Rotation paths and how fast each direction turns (deg/step)
Each turn is a multiple of 5 degrees from 10 to 175, or 0.
Each row of a path follows its step; steps can be skipped.
Path 1:
step 5: [ 0.60  1.70 -1.83  1.53 -0.03 -1.97 -1.51 -0.83  1.58  0.71 -0.90 -1.29
 -2.97  2.80 -0.06 -1.19 -3.82 -1.77  1.53  1.59 -2.97  2.42  0.78  1.45
  1.63  1.15  2.59 -2.01  3.87 -0.46 -0.59  0.66  0.78 -0.01 -0.22 -1.63
 -2.04  1.76  1.72  0.78 -2.97  2.22 -0.66  2.52  1.20  0.64  0.82 -1.67
 -0.42  2.15]
step 6: [-2.45  0.60  1.92 -1.36 -0.95  0.76 -0.83  2.39  1.80  0.76  2.34 -0.73
  1.45 -1.10 -0.85  2.90 -0.60 -1.92 -2.45  0.24 -0.81 -2.42 -1.09 -5.08
  0.17  0.50  1.65 -0.97 -1.86  1.23  1.11  0.16  2.22  2.39 -1.46 -0.94
 -0.02  0.37 -0.70  3.77  2.26  2.54 -0.37  2.53  0.55  0.18 -0.12 -2.15
 -2.36  0.05]
step 9: [-2.15  0.01 -1.96 -0.96  0.32 -1.24  0.13  0.04 -0.94 -0.09 -0.52 -0.14
  1.83  1.72  2.55  2.10 -0.72 -1.74 -3.46 -1.91 -1.01 -1.57 -1.77  0.47
 -0.99  0.14 -3.16  0.03  1.02 -0.61  1.81 -2.80  0.14 -2.34  1.27  1.35
  3.02  1.29 -0.45 -3.88 -1.26  4.67  2.07  0.58  1.14  1.52  1.10 -1.35
  1.47 -1.76]
step 26: [ 2.00 -0.20 -1.05 -1.60  1.42 -2.33 -1.65  1.40 -0.77 -0.87  0.78  0.46
 -3.40  0.46  0.08 -0.20 -2.90 -2.50  0.81  0.00 -2.41  3.74 -2.14  1.88
  3.50 -1.74 -3.10 -3.62 -0.11  0.48  0.16  0.21  0.85 -1.70 -0.98 -0.10
  1.49  0.86  2.10 -1.50  1.35  1.77  0.57  0.06  2.72  1.93 -1.06  1.05
  1.07  1.97]
step 30: [ 0.05  1.96 -0.75  1.07 -0.10  1.87  1.06 -3.55 -2.53  0.97  0.41  0.90
  2.59  1.20 -1.45 -0.81 -0.66  0.21 -2.90 -0.46 -0.57 -0.59  0.94  3.42
 -0.71  1.09 -1.47  0.77 -0.29 -0.67  1.84  2.05 -0.76 -1.10 -0.89 -2.69
  0.08 -1.38  0.21 -3.94 -5.12  3.22  0.63 -0.45  1.33  0.48  2.22  0.35
  2.11 -0.72]
step 31: [ 1.10  4.77  1.79 -1.92  1.79  1.06 -1.82  0.21 -1.50 -2.12  2.09 -3.15
 -2.78 -0.95  0.10  0.16  1.72 -1.70 -0.82 -0.16 -1.87  1.25 -1.01 -2.44
  1.35  0.10  0.46  3.10  1.71 -1.53 -1.06 -1.14  3.10  0.65 -0.57  0.88
  1.78 -4.12 -0.35 -2.87  0.18 -0.11 -1.01  0.36 -2.08 -0.27 -0.13  0.22
 -1.33  0.50]
step 33: [-0.49 -0.84 -2.16  0.77 -1.98 -1.27  1.66 -2.76 -1.43  1.82 -0.36  0.29
  1.03 -2.53  0.44 -0.58  1.22  1.17  5.44  0.61  0.73 -0.50  1.22 -0.66
 -0.42 -1.05  1.55 -0.79 -1.82 -4.04 -0.08  2.07 -0.64 -1.56  0.06  0.67
  1.17 -2.04  0.89 -1.02 -3.02 -2.64 -1.62 -1.06  0.24 -0.69 -2.55  0.99
 -3.27  2.45]
step 34: [-0.61  0.30 -2.54  0.27  0.50  1.67  1.91  1.86 -0.81 -1.83 -1.21 -1.35
  2.10  1.98  1.94  3.28  1.51 -0.27  0.30 -3.86  0.54  0.46  3.47 -1.78
 -0.67  2.08 -1.79  0.47 -0.99  2.62 -3.72 -0.79 -2.96  0.68 -3.70  2.46
 -0.60 -1.04  0.80 -0.97 -0.07 -1.82  0.87  1.18 -1.71  0.04 -0.64  0.22
  1.18 -0.13]
step 36: [ 1.34 -1.22  1.18 -2.02  1.30  2.39  1.52  0.21 -2.92 -2.41  0.84 -1.34
  1.28 -4.20 -0.19 -0.60 -1.99  0.97  0.42  0.71  2.58 -1.07  0.90 -1.21
  2.20 -1.56  1.38  0.97  0.19  1.39 -2.03  0.15  4.44  1.39  0.51 -0.43
 -1.67  2.89 -0.22  1.93 -2.42 -1.59 -0.57  1.86  0.96 -2.28  3.09  0.23
 -1.11  1.02]
[-0.42 -1.02 -0.29  0.37  0.54 -0.45 -0.29  1.17 -1.10 -0.17 -0.09  0.22
 -0.18 -0.49 -0.04  0.46  0.29  0.89  0.21  0.00  0.49  0.19  0.68  0.04
  0.41  0.06 -0.65 -0.45  0.39 -0.51 -0.65 -0.38 -0.36 -0.96 -0.05  0.40
 -0.37  0.75  1.15 -0.19  0.64 -0.08 -0.37 -0.04  0.67 -0.82  0.10 -0.70
  0.47  0.17]	45
[-1.40  0.10  0.11 -0.76 -0.06  0.65 -0.03 -0.79  0.00 -0.32 -0.02 -0.84
  0.83 -0.76  0.28  0.27  0.13  0.29 -0.37 -0.21  0.55 -0.47 -0.15 -0.55
 -0.94 -0.59  0.01  0.12 -0.80 -0.79 -0.16  0.38  0.19  0.45  0.13 -0.68
  0.60  0.04  0.99 -0.69 -0.41 -0.21  0.74  0.49  0.74 -0.19  0.05 -0.64
  0.12  0.24]	120
[ 0.11 -0.16  1.32 -0.49 -0.38  0.16 -0.13  0.23 -0.32 -0.11  0.22 -0.27
 -0.05  0.53 -0.29  0.23 -0.22  0.11 -0.27 -0.54  0.43  0.14 -0.11  0.17
  0.17  0.54  0.71  0.72  0.24 -1.14  0.63 -1.06 -0.24  0.53 -0.34  0.50
 -0.08  0.20  0.32  0.43  0.82 -0.12  0.85 -0.66 -0.50  0.27  0.57 -1.07
 -1.15 -0.67]	100
[ 1.34 -0.04  0.29 -0.22 -0.35 -0.02 -0.23 -0.50 -0.81  0.07  0.59  0.54
 -0.17 -0.71  1.03  0.03  0.62 -0.12 -0.61 -0.62 -0.54 -0.24  0.92 -0.27
 -0.63  0.89 -0.42  0.10  0.10  0.07  0.60 -0.09 -0.44  0.61  0.18 -0.11
 -0.05 -0.10  0.22 -1.49  0.14 -0.24 -0.51 -0.37  0.44 -0.17  0.00  0.51
 -0.71  0.68]	20
[ 0.83  0.02  0.06  0.21 -0.20 -0.84  0.15  0.01  0.49  0.90  0.03  0.16
 -0.45 -0.15  0.52  0.98 -1.27  0.84 -0.51  0.09 -0.61 -0.37 -1.27  0.03
 -0.38  0.14  0.51  0.43 -0.01  0.45  0.37  0.82  0.11 -0.03 -0.02  0.24
  0.02  0.20  0.29 -0.11  0.94  0.19  0.58  0.53  0.31 -0.38  0.04 -0.92
  0.76  0.70]	20
[ 0.13 -0.39 -1.09 -0.47 -0.59 -0.25 -0.26  0.64  0.26 -0.11 -0.26  0.68
 -0.14  0.30  0.28 -0.05 -0.43 -0.27 -0.48  0.79  0.34 -0.54  0.18 -0.85
 -0.78  0.29  0.42  0.33  1.18 -1.29  0.00 -0.07  0.25 -0.40 -0.48 -0.36
  0.72  0.13 -0.60  0.46 -0.09 -1.09 -0.26  0.58  0.63  0.44  0.72  0.52
 -0.11 -0.02]	80
[ 0.76 -0.70  0.52 -0.16 -0.21  0.48 -0.38 -0.31  0.72 -0.24  0.14 -0.19
 -0.45 -0.26 -0.28  0.51 -0.30  1.16 -1.20 -0.33  0.50  0.81 -0.53  0.34
 -0.65 -1.14 -0.12 -1.06  0.33 -0.35 -0.34 -0.28 -0.04 -0.40 -0.15 -0.59
  0.18  0.19 -0.18 -0.43  0.17  0.15 -0.52 -0.72 -0.35  0.54 -0.43  0.84
  0.29 -0.71]	25
[ 0.18 -0.43  0.79  0.32 -0.28  0.64 -0.30  1.32  0.07  0.56  0.30 -1.17
 -0.58 -0.62  0.12  0.07 -0.17 -0.34 -0.14  1.00  0.32 -0.37  0.18  0.51
  0.57  0.26  0.13 -0.41 -0.23 -0.16  0.33 -0.09  0.79  0.48  0.11  0.23
 -0.54 -1.19  0.04 -0.07 -0.28 -0.18 -0.01  0.21  1.33  0.98 -0.65  0.11
  0.17  0.18]	70
